One hidden turn or mirror swaps the rows below in pairs. Which row is each named row swapped with?
The rows were stretched afterwards, more along some directions than others.
j_18: [ 14 -15  -1 -24 -11  59   7   4  37   0 -12   4   3 -39 -30 -28 -25  -3
   1   9 -28]
j_857: [ 23 -13  12  11   5   0  -6  28 -14  24 -43 -32   5 -17  -4   1 -24 -13
  16  11  -2]
j_652: [ 31 -33  -6  -8  -4  23 -11   1  22  13   4   2  19 -10  -7  -9  -7 -10
  -6 -33  15]
j_169: [ 18 -19   2 -15 -23   2  -1   5  24   7  30   0  -6 -23  -2 -32   1 -27
  10 -29  -3]
j_864: [-16   1   0   4   5  24  30 -12  -9  -8 -17   4 -13 -32 -24 -31 -11  -2
   4  19 -24]
j_674: [ 33 -22  -7  -2 -12  49  -2  -9  19  20 -25 -15  15 -52 -15 -53 -10  -7
  18 -12  -4]
j_937: [ 30  -9  14 -22 -15  39   3   5   9   9 -24   4 -10 -55 -20 -15   4 -32
  11 -11  -8]
j_658: [ -9  24  24  -8  -8  23  25   0 -11   4 -19  14  -5 -32 -23  14   4 -22
  11 -21 -33]
j_813: [-48  20 -11  -4  -6 -14  16  -3  14  -7  14  -4 -27  26  19   0  -2  18
 -21  27 -12]
j_798: [  2  -4   8   2  32  -5  23  27 -34  23 -37 -11 -20 -16  -2  13  -4   6
  -3   8   2]
j_821: [-47  17  -3   3  -5 -19  31  -6   6   3  25   6 -21   3  17  -5   5   4
  -5  14   7]
j_982: [-54  36   1   4 -21 -23  -7 -14   7 -11  17 -12  -8  41  15   9 -11  27
 -14  30  -5]
j_439: [  4   6  -8   6  -3   3   3  -2 -20  30  -8  -7  13  22  17  36  10  -5
   5 -17  26]
j_218: [ 42 -24  -1  -2  -3 -19  13  33 -10  20  -9  -5 -17 -18  11  -7 -12  -9
   6 -13   3]
j_28: [  5   3   6 -20   5   9  -4  24  -9   6  -4   1  -1  -7   1  38  -1 -19
   1   0 -13]
j_720: [-60  26   3  -2  27  19  31   8  -5  22 -25   6 -21 -22  -6   3   9 -17
   1  12 -21]
j_80: [ 16  -5   9  -1   1 -12  -1  -5  17 -35  44  24   4  -5  -2  -3  19   3
   8 -28  19]
j_56: [ 35 -18   6  -6  -7  -5 -16   3  18   0  26  -6  21 -14  19  10   3  -6
   8 -34  26]
j_771: [-22  -4  -2   1  21  15   4 -20   9  -3  -8   0  -8  -4   1 -13  26   7
  14   6   5]
j_46: [-58  17 -11  -5  10   2  18   1   4  18 -38 -32 -26   8   5  -6 -11  21
 -11  16  -7]
j_640: [ 20  -2  -7  12 -11 -27 -24   6  -8  10  38   0   0  31  22   1   8   5
  -3   1  28]
j_367: [-18  30  -4   0 -22   6  27 -13   1  23  -8   4  -8  13  -4 -15   5   6
  -9   3  -9]
j_241: [-25  -5  17  -6   2 -29 -15   5 -11   9  17 -16 -15  21  19  37   8 -14
   2   1   8]
j_993: [ 19 -27  -3  -9  10  -2 -23  -1  -6   0  -3 -24   7   1  -2 -20 -22   1
 -14   0  -1]
j_450: [-27  -6 -14  14  -8  -9  -8 -21   1  34 -26 -52   2  28  17 -31 -16  18
  -2  20  14]
j_51: [-42  18  14   1  -5 -12   0 -22   9  -8  -1 -14 -31   5   4 -14  13   6
   3  28   8]
j_118: [-68  20 -12  12  -8   6   9 -35   2   2  -4 -33  -5  36  18  -6  -3  13
 -14  30   0]
j_915: [ 35 -19  -7  -3   8 -27   5   8 -27  10  -9  14   3  13  17  19  16  -8
  12  -3  27]
j_917: [-16 -15  16  27  22 -19 -22 -11 -29  14 -26 -49  -6  21  23  10   0  10
   9  12  13]
j_183: [  9  28   1   6  -3  -6   6  10 -15  15  -7  18  16   0  21  15  20  -6
   7 -26  12]
j_251: [-72  33  -1  29 -15  -1  12 -24 -18  23  -2 -47 -16  22  14 -21 -12  15
  -4  16 -14]
j_707: [ 18  20  -8   3 -17  28   7   0   7  22 -16 -31  20 -20  -2 -22  -4   3
   7 -18  -6]
j_124: [-20   5  -6 -13   9  30  11  -4  15 -11  21  44 -18   3 -23  15  15 -10
 -14   7  -6]
j_661: [ 26 -21  15 -19  -7  19   4  25  13  -2 -15  18  -8 -47 -19  -2  -4 -27
  10 -35  -9]
j_695: [ -7  10   0  -1   6   7  36  -6  18 -12  12  25 -18  -5 -16  -1  10   2
  -1   8  -9]
j_549: [-26  13  16  15  -9 -40 -10  -6  11  -8  34 -15 -13  21  15 -10  20   0
  14  -3   9]
j_82: [ -3   6  -7 -14   1  13  -9 -38  20 -22  30  16  19  32 -13  -2  17   0
 -16  -3  -1]
j_933: [ 51  -6  -7 -10   0  26  11  19  13  -1   8  13  17 -30  -4  13  -5  -3
  -4  -5   6]
j_738: [ 28   9   2  10  13  20   7   5 -16  12 -12   5  15 -18   4  23  14 -10
   6  11   9]
j_691: [-65  20  -5  -1   2   7  22  -7  -6  11 -33   1 -37   9  10   5  -4   5
 -19  40 -18]
j_129: [-46  22   9  -2 -25  18   7 -31  39 -11  43 -11  -4  -8   3 -29   8  -9
   0 -16 -26]
j_60: [-23  27  16   4 -40   5  -8 -28  13 -13  34  -4   6   7  -2  -5  -4   1
  -4  -8 -12]
j_256: [-42  13  15  11  -3 -57   1   3 -25  29 -14 -35 -26  29  26  14  -4   4
   8  15   9]
j_543: [-37 -12  -7   3  23  14   8 -12   1  -2 -32   4 -14   3  -4  -9  18  13
  -3  32   6]
j_81: [  6  -1   4   2  20  46  10 -10 -11   0 -29  -6  14 -25 -17  -3   7  -4
   6 -17 -20]
j_395: [ 40   8   5  -5  -9  10  24  14  -8  -4  27  36  15 -34   9  16  23 -21
  10 -40   3]
j_749: [-51  18  15   5  11 -21   8  10 -17  -8 -36  -3 -30  29   9  24   3   3
  -1  15 -22]
j_603: [  7  -7   4   1   6 -25 -20   6   3 -12  17 -13  -1  31  25   6   7  27
   7  14  12]
j_780: [ 27   4  13 -13   0  13  -4  10  -5 -22  -4  -4  20 -20  -5   0 -14  16
  14  -9  -6]
j_121: [-22   6   5  22   0 -11 -14 -23  10 -10  46 -18   7  29  12 -21  19   9
  -2 -19  -1]
j_116: [ 47 -26  -1  10   1  39  -6   6  -9   8 -33  -8  23 -45 -11 -34   3  -4
  13  -4   2]
j_133: [-20   0   5   4 -23  48   1 -39  16  21 -24 -22   5  -8 -17 -25  -8 -15
   1   2 -22]
j_662: [ 25  -6  -4  10  -5  20  -6  -1 -20  10 -15 -31  27  -8  16   4 -11  -3
   1  -9  10]
j_868: [-36   8  -1 -23 -18  -2   1  -5  16  10   0 -25  -9  14   6 -20 -14   2
   6  19 -16]

j_81 swaps with j_450
j_933 swaps with j_813
j_121 swaps with j_652
j_46 swaps with j_707
j_124 swaps with j_640
j_857 swaps with j_749
j_691 swaps with j_738

One hidden turn or mirror swaps the rows below in pairs. Which row is each named row swapped with?
The rows were stretched afterwards, more along some directions than others.
j_254: [-17  16   5 -26  10 -30  25  -8  -7  -1  15   3   2 -10   9  -2 -33 -11
 -15 -10  -3]
j_303: [ -4  10   7  -5  14  -1 -10   0 -15   6  14   0   6   9 -27   2 -34  -6
  11   2 -27]
j_427: [ 33  -2 -13   2  -5  -8 -34  -2 -21  18 -15  -4 -27 -22   1   0  -1  25
 -14 -16   9]
j_616: [ 17  30  -8 -25  14 -27 -18  10  -5  -4 -16  13  16 -21  15  27 -15   8
  -5  -9  10]
j_838: [-34 -14  17 -28  14 -21  29 -23  20 -22   3   7   1  20   7 -13  14  17
  32  35 -16]
j_778: [-12   3   5  -9   3  -3  12  29 -10 -13  16  28  29 -16 -19   6 -23 -29
  -5 -17  11]
j_718: [  3  -3 -14  18  14   0 -12 -17  40   7  -4  10  -7 -18  15  27 -20   5
  -8   3  34]
j_340: [-24 -13  10 -26  27 -27  25 -13  23 -31   2   9 -16  11   5 -11   2  20
  14  21 -22]
j_123: [-12   3   4   3   5  -5  10  30   3  -8  24  35  26 -12   0  19 -52 -20
   0 -17  18]
j_296: [-20   8   9  -6   5 -19  -5  -7  25 -24   4   3  -6   5  23   4 -13  11
 -55  -5   9]
j_642: [ -7  -2   4 -14   6 -10  -7   6  22 -18  -2   6  -8   6  21 -13 -17   1
 -40  -3   9]
j_841: [ 23   9  -3  23  -4 -16 -46 -11 -12  11  -1 -29 -32  -7   4  -6  -1  20
 -17 -17 -18]
j_202: [-22   7   4 -29  10  11  34 -22 -22   0  -8  16  25   9  13  16   8   5
  25   2  12]
j_646: [ 11  -1  -3  -4   1  -3 -22  -2  -7 -10 -31  -9   9  12  13  -4  31  35
  23  -5 -20]
j_279: [-53  -9  31  -6  26   1   6 -15 -18 -20 -20 -19  -1  26  19 -39   2  27
  23  32  -6]
j_804: [-11 -28  -5 -23  21   3  -6  12 -12  -3 -19  34  23   3   8  -2 -16  -7
  26  10  42]
j_397: [ 15  -1  -8 -28  -3  -8 -17   4   7   6 -31  -4 -34 -22   9 -10  22  36
  -8 -16  16]
j_494: [ -7   3   6 -32  -1 -20  14 -24 -13 -11   3   0  -5   5   5 -24  16  47
 -35   3  -6]
j_480: [ -5 -10 -25  -6  10 -15   1 -32  10  22 -10   4   1 -11 -19  -9  23  17
 -22   6  39]
j_546: [  4  -2 -13 -12   6 -12  -1  -5  11   2 -26  -9   3 -16  31  -5  18  28
 -11  -2  12]
j_140: [-11   0 -17   5   5  -4  14  -1  -2  13  -6  49  19 -16  11   8 -19   8
 -25 -14  52]
j_534: [  4   4  10 -20  -4 -12  14   2  -8   8  -4  22  16 -10  11  17  18 -14
  45 -11  10]
j_878: [ 28  -5  16  12 -16  -1   3  10 -28  -9 -12 -18  -1  11   0   5  30   6
   9 -20 -13]
j_156: [-12  26  -1  -2  18 -24  -7  29  -2 -22  27  33  17 -23   6  16 -41 -26
 -17 -29  -7]
j_52: [  2  13 -11  -3  -4 -10  -7  28  -7   7  18  32  27 -26 -11  28 -20 -26
  17 -29  16]
j_851: [-24 -21 -15 -50  15   3  12  13  -5   0 -12  30  30  -7   4  -2  14  -6
  27  -3  52]
j_555: [-49 -25  16 -44  15   7  32 -22 -20 -15  11  18   5  17   0 -28   0  29
   0  28  -1]
j_888: [-29  19 -10 -33  36 -13  -3   4   1 -22   8 -12 -14 -16  -1 -13 -29  18
 -10  35 -29]
j_733: [ 12  -8 -20 -38   1   3  10   7  20   5 -26  25  18  -8  -1   3  20 -22
   4   8  15]
j_557: [ -7   7   1 -14   8  18 -13  -4 -21  10   1 -17  16  10 -24 -10   0  -1
  30  26 -30]
j_978: [  6  -1  11  -3  16 -27  -7   3 -19 -35  -9   3  -5   4  17  -8  23  13
  18 -24 -12]
j_831: [ 13 -25 -22 -46  11 -16   4  -8 -14 -14 -16 -17 -21   4  -1 -42  22  15
  -2  14   0]
j_300: [ 11  27   7 -14  -8 -25 -15   6  -7 -18  39  -1   1   5 -16 -14 -23 -11
  -6 -10 -30]
j_855: [-16 -27  17 -11  12 -19  28 -12  27 -26   6  -2 -11   6   5 -11   9  14
  19  29 -27]
j_991: [-22   4  27 -12  13 -15 -20   8 -18 -39   5   5 -18  14  -6 -36   4  29
  28  23 -36]
j_726: [ -3   8 -16   4   8 -10 -16  13   9   5  11  32   5 -29  13  34 -46   5
  -9 -24   3]
j_67: [-18  14 -13 -34  23 -22  -1 -44   3  -8  -7 -12  -9 -16  17  -1  31  42
  21  -4 -20]
j_613: [ 19  10   2  12  -7 -11 -27  10 -15  -5 -16  -6  12  -4   4   7  31  18
  27 -23   9]
j_511: [ 33 -11  -6   9   3 -13 -22 -11 -13   5  -5 -20 -36 -12   3  -9  -9  15
 -18 -11 -17]
j_16: [-19   1   8  -1  -2 -13  -7  -4  29  -7   7  12   3   4  24  -6 -21   6
 -32   7  19]
j_365: [ 26  -1  10  -7  -7 -18  -2   6 -23 -19 -15  -4  -4 -10   4   2  27  12
  -2 -36  11]
j_693: [-11   3  11 -10  18  15 -15   4 -19  -6  -5 -19  -4   5  -8 -18 -13  -1
   7  28 -50]
j_448: [-13   0 -10 -46   2  14   2 -25 -17  18 -17  -7   6  -7   0   5  24  -7
 -17   0  29]
j_21: [-38 -18  -8 -26  26   2  32  -9  13   0   3  13  15 -12  16   7 -13   3
  28  21   4]
j_767: [ 25   0  13  -3   0  -1 -44   6 -35   0 -37 -11 -31   3  10 -13   5  32
 -15 -20  -4]
j_558: [-17  13  12  37   3   5 -15   3  17  14  14  14  32  -2   8  11 -20 -11
  20   2  27]
j_403: [ 13  -1  17 -15   0 -17   3  16 -19 -27 -27   3   2   5  15  -4  26  28
  24 -14  -7]
j_985: [-20   5  -4 -19   9  12   6  -9  24   9   9 -16  16  11 -27 -13   1   2
  28  20 -10]
j_705: [-15   6   6  -4  11   2 -19  -4 -18   2   7 -18  -4   9 -17 -14  -1  -1
  25  17 -48]
j_999: [ -1 -13  11  -4  -6  -4  -1   8  27 -15   3  -2  -2  -2  19 -10 -12  -5
 -34   5  -1]
j_388: [-31  13 -23 -23  16  -1 -16  -8  12   4  -1  17  20 -21  10 -15  -4   9
 -19  -4   8]
j_336: [-24 -34   2 -28  12 -30  34 -17  21 -28   1  22  -6  18   0 -15  18  10
  -5  11   3]
j_130: [  8  23 -21 -24  13 -35  -6   3  12   0 -12   7  13 -27   7  17  20  29
  -3 -19  30]
j_341: [  4 -11   3  29  -6  -2   8  29  -9   4  22  27   6 -14 -12  19 -34 -21
 -12 -21  13]

j_300 swaps with j_991
j_427 swaps with j_557
j_546 swaps with j_21
j_296 swaps with j_336
j_494 swaps with j_555
j_67 swaps with j_388
j_397 swaps with j_985

